Each path below is one point turned by a fixed rotation once a step. After each direction that follows a path, write how fast that rotation turns it, in degrees each step (0 if it stays still).
Each turn is a multiple of 5 degrees from 10 to 175, or 0.
Each row of a path follows its step; steps can be skipped.
Rotation 1:
step 2: [  7   7   2  -3  11 -13  -2   1 -12   8 -12   9   2  -6  -8   5  -6  -3
  -6  -3  -6 -17  20  10   6  -3   0  14   3  10   2   0  -3  21  -7 -18
   2   1  17   3   2   6   2   3 -12   3 -19   4  13   6   2  10 -10  12
  -4 -16  17 -14 -25   2  -5  -2  -3   7   5 -12  -3  -5 -11   1  -3 -11
  -2   3  10  -4  11   5]
step 8: [-17   4  -3  14 -14 -15   7   8   0   7 -15  -6 -14   6   3  -1   1  -5
  18  14  -3 -11  11  -8  -3  10   2   7   1   4  -4  10  -6   5  10 -17
   6   2  14  -3  12   0  10  -4  -2  -3   1   5  -2  -4  -1 -11 -10  23
   7   6  -3 -12 -25   2   3 -16  -4  -3  -5 -13  11  -6  -8  -7   8 -15
   6   0  -2  -7 -12   1]
step 13: [ -9   1   8 -11 -27 -13  -5 -16 -10   5   2  18  -7 -16   5  -7   1  -3
   7   3   7 -10  -8   9  10   3   6   5   2   2  -5   5  -1  12   5 -18
  -1  -7  10 -12  -5   1 -19   6  13  -1 -13   5   3   1   5   5   2  15
   7  -7  16  -3  -2  -6  -2 -13   8   9   4  -5   5 -20   4  15  -3  10
  -4 -18   0  -7   5   2]
step 17: [  2  -8   5 -10   0 -14  -1  -5  -4  -3  -2  20 -17 -17  -1  15  -3   8
  -4   6   8   6 -13   2  22   7  -1   8  13  14   0   7  -4   3  -3 -16
  -7 -12   0  -9 -10   3  -6  -3   0 -12  -5 -17  -3   3   2   2   2  -1
  -1  -7  22 -16  -9  10  -2  -4 -12 -13   4 -10  -4   9   6   1  13  -8
  -7  -7  -5   0  12 -20]
step 18: [  7   7  -4  -4  13 -14  -1  -8 -11   7  -9   2   4 -15   8  10   9   2
 -14  -1 -18  -5   9  -7  21  -1  11  13 -14  -4   6   8 -15   2  -6 -22
 -10  -3   4   5 -14  11  -2  -1  -3 -10   8   1  14   7 -13  -2  -2   3
  -2 -20  12  -9  -7   4   0 -14  -8   7   5  14   7  -2  14  -1   5  -7
 -10   1  -8   8   4   1]
step 20: [ -7   2  -9   3  -5 -13   5  -5  -9   6  -5   6   1   6 -24 -10   0   6
   4   2   7  -3  -5  -5  18   1 -10  -7   5  15  -4  -1  -5  -4 -12  -8
   0   8  11 -19  -6  -7   4  -2 -12   1  17  18   8  14  -3  -3  -2   5
   7  -6  -3 -12 -25   2 -18  -1  13   9   7 -18 -12  -1   2   1  14  -4
  -5   1   3  -5 -17  -2]
step 37: [-11   1 -11   3   9 -18  -1   3   0 -10   1  -4  14 -15  -8  -3   0  -4
  -1   2 -13   4 -10  -5  11   7  -7 -12  11   4  -4  10 -10  10  15 -15
   2  15   5  -7   4  16   7   4 -10   3   9   8   9   4   9 -16   8  10
   7  -1  10 -17 -12  -4  -7  -8  11  10   0 -22  -8   7   4  -3  13 -14
 -12  13  -7  -2  -2   3]
step 38: [ -3   8  -9  -3   5 -15  -1  -2  -3  10 -10  10   0   1 -25 -11  -6  -3
   7  12   7   4  -5  -8   5   9  -3  10  -4   1   9  11  -5  23  -6 -15
 -21   6  14  17   7   9   1 -10   2  -6  -2  -4  -2  -6  -1  -3  21   8
  -6  -8   0  -4 -12  -6  14  -8  25  10   0  -4  -6   6   0  -5  13  -1
   8   5  -4  -5   0   8]
step 42: [ -4  13   9  -6   4  -5   7  -1  -8   4   2   7 -13  -7  -6 -13  -8 -19
  15   6  11   0  -6  10   3  12  -6 -13  -1   6  -4  17 -12  16  -2 -29
  -6   9   6   5  -9  -8   0  13  -5   1  -8   6   0  -2   8  10  -7  -2
  -8   2  11  12 -17   9   7 -22   1   0 -15   3   7  -6  -7   4  10   1
   6  10   8   2  -5   6]
Speeds:
[ 1  2  2  2  0 -2  0 -2  1 -1 -1 -4 -2  1  2  4  0 -4  1  3  0 -2  0 -1
  2  2  2  0  0  0  0 -4  1  0 -3 -2 -1  0  3  2 -2  0 -1  4 -1 -4  0  0
  0  1  1  0 -5 -3 -4  1 -2 -2 -2  3  3  2 -2 -5  1  0  2  3  1 -2  0 -1
  0  0  3  1  3 -1]  45
[ 0  1  1  3  3 -1  1  0 -1  1  4  0 -2 -3  5 -3  1  5  1  1 -1  3 -2  0
  1 -1 -1 -2  2 -1  4 -4 -2 -3  1 -3 -1  0  1  4  3 -4  0  5 -1  2  0 -1
  1  1  1  1  2  1  1  1  1 -4  1  1 -3  2 -1  1  3  3 -1  0  1  0  3  2
  4  2  1 -2 -3  0]  130
[ 3  0  1  0  0 -2  1  5  0 -1  0 -3  1  3  0 -1  2  2  0  2 -3  0 -3  1
  1  0 -3 -1  1  1 -1 -1 -2  1 -4  1  1  3  2 -1  1  2 -2 -1  2 -1 -3  3
  0 -5  0 -3  2  3 -3  5 -2 -4 -1  2 -3 -2  0  2 -1  0  0  2  1  5 -5  1
  1 -1 -1 -2  3  1]  100
[ 2 -2  0  0  2  3  0 -1  1 -1 -3 -3 -4  2  1 -4  0 -2  2 -3  3 -1 -3  0
 -2  1 -2 -4  0  0 -1  3 -1 -5 -3 -2  0  1  1 -4  1 -1  1 -2 -4  2  0  4
  4  0  1  1  1 -2  2  0  0  3  3  1 -1  3 -1 -1  1 -1 -4  0  6 -1 -1 -1
  0  2  2  0  1  0]  70
Rotation 2:
step 11: [ -2  16  -5  -1  -5  -1  -7  -7  -5  -2  -4   5 -15  -1   2  14  -5  14
   8   4  24  14   3   0  -5   9   4 -17  19   8  -6   0   4 -13  -1   6
  13   7   7   4   5  -8  10  -3  -3 -21 -12  -1  23  10   7  -9   2  -3
  17   4   0 -12  -7  -3   4   8  -1 -10  16   9   6  12  -8  -8   5  17
  -4   8  -1  15  -5   1]
step 17: [ -9  -1 -14  11   3  -3   9   2  -2   4   4  -8  -8  11  -8  18   9  -8
 -20 -10  -1   6   5 -10  13  14  -7 -12  -6  12  -6   8   8  -5   6  -6
   9  -4 -16  -1  -7   2   5  -7   1  -8  -4 -11   9  21   1  -4  -4  -9
  14 -10  20  -8  -5  -2  -4  -2   6  24   0   4  -1  -8 -17 -18   7  10
  -1   9   0 -16   1  -7]
step 18: [ -7  -1   4  -6   3   0  -1   2  -9   4 -13   5   3   5   1  20  -1   1
   1   7 -11  -9   3  -5   5  10  17 -13   3   3   6 -10   9  -1  -7  -9
  20   4 -23   8 -24   9   6   0   7   9   4  -6  -3   9  12   2 -15   8
  14   0  -3   0 -16   6  -5   9 -18  -5   1  11  -6  21   1  13  15 -10
   0  12  12  -9  -3  -4]
step 27: [  7  12  -6  -2   3   6   3  -8 -10  -4 -11  17  14  12  -2  -1   8  -2
   5 -13  -4  -7  -8 -18  -6  15  -4  -8   7 -17   5  -1 -14  13   6  -7
  11   9   5  -2  15  -4   2  15   2  -6  -4  10  13  21   7 -16  16  14
  -8  -8  -4 -14 -12 -12   5   2   2  -6  13  -3 -10  -4   7   4  -5 -10
  10  -7  -6   8  -9  -7]
step 29: [ -1  14  -3 -12   4  -1   5  10 -25  11   6   4  13   4  -5  12   5   2
  -9   3 -18   7  -1   2   5   0  -5  -9  -1  -5  -1  -2   7   9  -3   4
  11   3 -14  -2  -8   8  14  -8  -3 -13 -15  10   3   1   9 -14  -3  -9
   3  16   0   0 -15 -27  -3  19  -3  12  17  14  -7  11  -4   0   4  -2
   2   1  10  -5  18  -4]
step 30: [ -4   4  -7   7  17  -8  18   0 -11 -10   0   3   3  12  -8  18  -8  -6
  -6  -8   8   8  -7 -20   3   2  -4   1  -8  -3  -3  -9  -6   0   0  -3
  18   0   0 -10  -8   6  -2  14  17  -1 -14   3  -2   9   6 -14  -9   2
  18  -5   5 -19   6  -3 -19   5  -5  -4  -4   7 -17  -7 -11   1  18   1
  -8   6   6  12 -14  11]
step 35: [ 11  -1   2  11  18   7   2  -1 -13   4   4   8   1  15  -5  14 -14  -9
 -12  -6 -11   7 -14  -8  -9  14  -4 -11   3  -6   1  14  -8   9  -3  -4
  14   5  -9  -5  -5   9  12   2   2  -5  -2 -15  -7  10  -1  -4  14  16
   0  -4  -2 -11  13 -22  -8 -11 -14  -9  11 -13   1  -6   2  -6   1 -14
 -11 -12   6 -15  -6   1]
step 37: [-15   4  -5 -11  -3  -1   3  13 -12  21   5  13 -16   2  -8  14  -5  -8
 -25  -2  -7  -5  18  12 -11   8  -3 -13  -6   9   5   1  -1  -8  -3  10
  -1  10  -5  -8 -14   7   9  -9   4  -9  -4  -1   2   1  -5  -8   4   4
  13   0  18  -5  -9  -4   5   4 -14   9  14 -12  -9   3  -7 -15 -15   5
   0  15   6  11   2   7]
step 41: [ 16   6  -3   1   7   4   5   2   3  12   1  -3  18  -4   0  13  -9   5
  -4   2  -7  19   0 -17   6  18  11  17  -3   0   6  -3   3  -2  -6  -2
  20  -5   3  -6   2  14   1  19  -2 -10  -5  19  -6  -7  13  -3  -4   6
   4  -1  -6   5  14 -10 -12   5  -6  -9   5   1  -7   8 -21   2  -7 -18
   2  20   2  13  10   5]
Speeds:
[ 0  1 -5  1 -3  3 -3 -1  1 -1 -2  0  2  0  4 -1  4  3  0  0  3  2  0  4
 -4  1 -3  3  0  0  3  1 -3  1 -2  2  5 -3  2  1  1  0  5 -1  1  0 -2  3
 -1 -1 -1  0  1  2  0  0  1  2 -1  0  3 -1  1 -2  2  0 -3 -3 -1 -3  1 -1
  1  1  0  3  2  3]  25
[-3  3 -1 -2  1 -2  0 -1  5  2 -1  2  5  0 -2 -1  0  3  2 -3  3 -2 -2  1
 -1 -4  0 -1 -2  3 -6 -1 -3 -1  0  4 -3 -1 -1  1  0  3 -1  3  1  0 -1 -1
 -1  0  1  3  1  0  3  0  1  1 -1  2  2 -2  0  2  2  0  0 -1 -1 -1 -1  3
 -2  1 -2  2 -4 -3]  125
[ 1 -1  0 -1  1 -4  1 -1 -1 -2 -3 -3  2  0 -3  1 -2 -4  1  0  0  2 -3  2
 -2  2  1  4  1  0 -1  3  0  3  0  2  0  0  0  0  3  3 -2  5 -1 -2 -1  2
 -3  0  0 -2 -2 -1 -1  3 -1  3  1 -2  4  0  2 -1  4 -1 -2 -1 -2 -3 -4 -3
  1 -5 -2 -5  4 -2]  55
[-3  3  0 -1  2 -2 -1 -3 -2 -2  0  0  0 -2  4 -1  0  3 -2 -2 -1  1  2 -2
 -2  0 -3  2 -1 -2 -2  3 -1  1 -4 -5 -2  1 -1  0 -1 -2  0 -1 -3  1 -1 -3
  1  2 -2  2  5 -2 -4 -1 -4  2  1 -1 -2 -2  3  0  0  0 -1 -1 -4 -1 -1  0
  0  1  0 -6 -4 -1]  95
[ 3 -3  1  2 -1  1  0  4  4  2 -1  1 -2  0 -2 -2  2  2 -1 -1 -5  1 -1  5
  0  3  0  3 -1  0 -5  3 -1 -1  0 -2  1 -1 -1 -3  2 -3  0  1  0 -1  0 -3
  2  3  2  1 -3  2 -2 -4  1 -5  4  0  1  1  0  1  1  2 -4 -3  1  3 -1 -1
 -1  0  0  0  0 -4]  100
[-3  0 -2  2  0 -2 -2 -2  2  1  0  0 -3 -4 -1 -1 -1  0  0  0  4  1 -1  0
  3  4  2  2 -6 -2  1  2  4 -3  2 -1 -3 -3 -6 -1  3 -2  3  2 -3 -1 -1  4
 -1 -1  0 -1  1 -1  0  0  3 -3 -2  2 -2  1  2 -3  0 -1  2  0 -1 -2  1  4
  0 -2 -1  0 -1 -1]  130
